128 stands for zero in the data rows.
Here are some points, each followed by its number:
<100 118 115 123 137 129 114 124  79 120 111 136 117 152 124 104  71 153 114
 137 151 123 149 138 104 148> 0
<116 140 174 106 134 121 161 156 128 156 142 156 157 139 139 170 171  66 106
 125 107 115 101  92 130 115> 1
<117 115 179 124 144 155 114 131  68 132 119 132  94 150 111 135  59  88  90
 125 135 157 120 112  91 109> 2
<139 160 129 109 145 123 165 142 160 129 111 127 162 120 141 103 155  95 130
 123 114 131 132 100 138 130> 3
<139  86 147 136 152 123 118 101 107 135 144 127 121 129 107 151 106  93 167
 147 155 159 122 136 129 134> 4
<135 156  99 115 121 115 144 126 143 139 139 111 155  94 127 133 125 147 124
 111 110 134  92 124 143 133> 5
<117  61 133 180  93 179 103  93 133  89 172 103  86 119 154 151 123 125 108
 149 128 145 123 116 131 103> 6
<125  74 147 158  96 144 115  82 124 125 153 106  76 114 160 157  95 130 106
 155 109 163  84 121 122 110> 7
<131 152  92 122 129  76 122 127 126 135 100 135 118 145 112 103 119 172 161
 142 128 109 127 136 124 139> 8
<124 136 126 107 118 121 118 135 117 131 122 144 132 141 131 115 135 113 132
 109 110 114 131 128 134 139> 9
<136 121 130 132 106  97 136 122 148 120 128 118 100 113 121 113 141 166 140
 131 142 117 139 132 129 132> 10
<130 122 166 117 110 137 118 124 121 134 140  86 144 137 125 145 110 114 134
 115 110 130 130 148 109 138> 11
<138 110 108 142 168 121 109  86 137 102 144  86  74  77 143 139 123 105 147
 151 110 123  64 107 135 123> 12
<142 106 150 111 124 175 136  99 105 135 156  94 182 100 151 142 149  80  91
 186 137 118  79  72 157  98> 13
<113 130 151 175 148 158 105 100 113 140  90 169  70 142 118  98  75 123 105
 154 142 134 155 129 111 131> 14
<129 123 131 152  48 158 144 175 132 108 134 154 111 163 104 132 134 182  81
 124 155 143 170 157 111 118> 15
<147 159 139 109 120 145 127 142 171 153 118 130 138 120 113  99 133 127 108
  96 126 111  94 114 144 120> 16
<110 160  62 109 118  99 115 127 157 121 108 119 142 136 145 114 114 167 167
  99 128 117 139 119 126 130> 17
<153  93 156  91 133 169 158  94 163 145 170  93 184 101 169 139 143 112  75
 159 140 157  70  83 164  98> 18
<130 104 146 150 152 107 119 101 108 125 144 156 124 117 115 142 106  83 136
 155 141 160 138 146 143 173> 19
<142 114 104 123  78 140  92 157 135  70 158 122  81 148 102 107 162 237 124
 131 146 112 186 134 122 129> 20
<109 150 129 111 161 102 122 163 108 151 135 166 116 124 122 153 105 127 106
 108 118 151 131  89 106  94> 21
<116 142 127 101 143 111 117 103 138 127 105  92 133 109 147 129  93 156 179
 119 127 134  99 171 125 147> 22
<144 159 139 109 138 118 184 163 142 131 131 140 162 109 153 144 149  58 132
 112 125 131 128 141 124 139> 23
<122 146 101  90 146 121 131 131 169 121 135  92 211 107 149 123 129 151 141
  94 113 148  81 119 147 114> 24
<126 101 129 142 127 127 113 111  89 123 128 123 132 121 142 169 120 109 130
 159 122 153 112 170 112 128> 25
<127 143 124 125 128 129 142 122 137 128  91 131 146 112 121 119 108 164 146
 115 156 159 134 190 110 156> 26
<121 123 110 107 112 130 130 124 154  98 128 101 166  88 143 122 163 114 152
 122 104 116 100 142 135 146> 27
<136 155 106 120  95 133 144 134 140  71 137 129 140 112 135 121 140 116 111
 139  99 111 115 119 124 129> 28
<127 117 131 123 129 132 139 145  91 128  97 150 117 174 105 152  97 143 113
 152 116 138 168 171  95 136> 29
<124 115 134 144 142 125 116 120 120 118 162 144  31 127 116 141 131 112 127
 165 126 124 145 119 136  98> 30
<134 122 141 138 136 108  95 164  82 131 143 119 130 149 112 168 168 128 123
 127 178 135 164 160  99 161> 31
<133 133 121 112 137 108 140 116 120 148 121 136 151 142 161 161  97 115 159
 119 131 147 111 150 127 126> 32
New points follow, each followed by the numbers of its two nearest points above, smallest number first.
<150 140 109 143 178 140 123 113 108 125 138 176  87 113 101 105 136 104 110
 169 110 128 144 105 132 125> 14 30
<104 142 103 104 133  98 136 125 133 130 144 110 171 107 153 164 150 133 153
 118 115 134  80 119 120 124> 5 27
<115 114 132 134 146  92 113 120  79 142 153 108 137 112 121 176 165  86 147
 137 103 126  90 127 123 143> 4 25
<131 116 137 140 132 107 139 130 116 131 140 136 118 132 120 163 176  88 132
 119 114 136 132 121 124 112> 1 9
<115 145 111 122 160 114 120  83 150 110 148  89 101  88 178 125 110 138 151
 166 116 132 134 115 140 114> 12 22
< 83 135 100 164 130 106 109 102 117 125  97  71 124 111 181 130 103 142 182
 110 104 126  85 154 105 137> 22 32
<136 145 114 143 124 124 124 133 173 134 128 113  91 101 131 118 114 167 131
 123 116 113 134 113 152 106> 5 10
<124 141  57 155  69  97 119 168 150  53 148 112  84 132  88  79 195 239 132
 127 136  96 209 136 142 126> 10 20
<124 145 117 132 104 126 122 158 148 100 124 112 160 114 100 113 125 144 128
 123 108  94 112 125 116 133> 5 28
<119  99 153 132 148 127 146 147  93 136 162 128 143 142 127 199 169  79 121
 110 111 142 116 118 128 128> 1 25
<140 126 131 131  95 113 130 122 117 128 115 110 166 183  96 134 150 211 153
  82 140 140 155 231  94 198> 26 31
<105 122 120 138 142 135 152 114 119 163 109 144 135 128 168 149  96 114 170
 131 117 142 112 152 119 134> 25 32
<118 141 149  93  70 165 157 131 152 192 113 100 154 140 126 111 144 173 101
  87 137  91 144 130 122 109> 9 16
<119 111 128 166 178 127 132 109 132 134 139 176 104 131  94 138 130 108  96
 181  91 106 144  97 144  96> 14 30
<130 180  53  62 132 125 157 141 172 117  65 120 173 161 122  61  97 212 153
  88 133  96 181 147 133 105> 8 17
<148 151 117  96 130 103 123 119 153 115 137 110 157  97 161 146 124 141 153
 118 108 130  77 117 139 121> 5 24
<125  82 177 145 108 156 138 134  97 104 145 116 136 144 138 165 136 104  98
 152 147 142 102 127 137 137> 11 25
<135 155  82 107 131 118 144 114 127 128 136 139 171 116 120  99 163  78 142
 114 143  92 136  87 135 139> 3 9
<143 131 112 120  94 138 114 118 151 122  95 100 130 117 116  99 112 158 121
 144 158 140 171 134 156 137> 10 26
< 95 143 102 173 120 113 113 107 125 115  99  60 122  97 166 134  93 152 160
 110  89 131  88 157 114 122> 5 22
<157 150 123  96 156 117 135 116 149 135 108 173 127 112 135 104 130  96 130
 151 143 121 148 103 157 132> 3 9
<147 133 116 110 127  92 116 140 162 114 143 104 160 109 128 128 147 104 145
 110 127 114 107 115 133 167> 5 27
<113 143 106 153 168 151 116  82 164 109 118 165 115  96 103  89 111 124 122
 168 152  99 141 131 158 152> 14 19
<149 132 113 133 109 127 113 111 140 127 136 144 112 108  78  99 139 164 121
 126 166 141 120 131 135 141> 8 10
<140 146 135 120 115 125 143 151 121 133 137 140 151 145 149 147 145  90 139
 115 116 120 148 104 139 126> 3 9
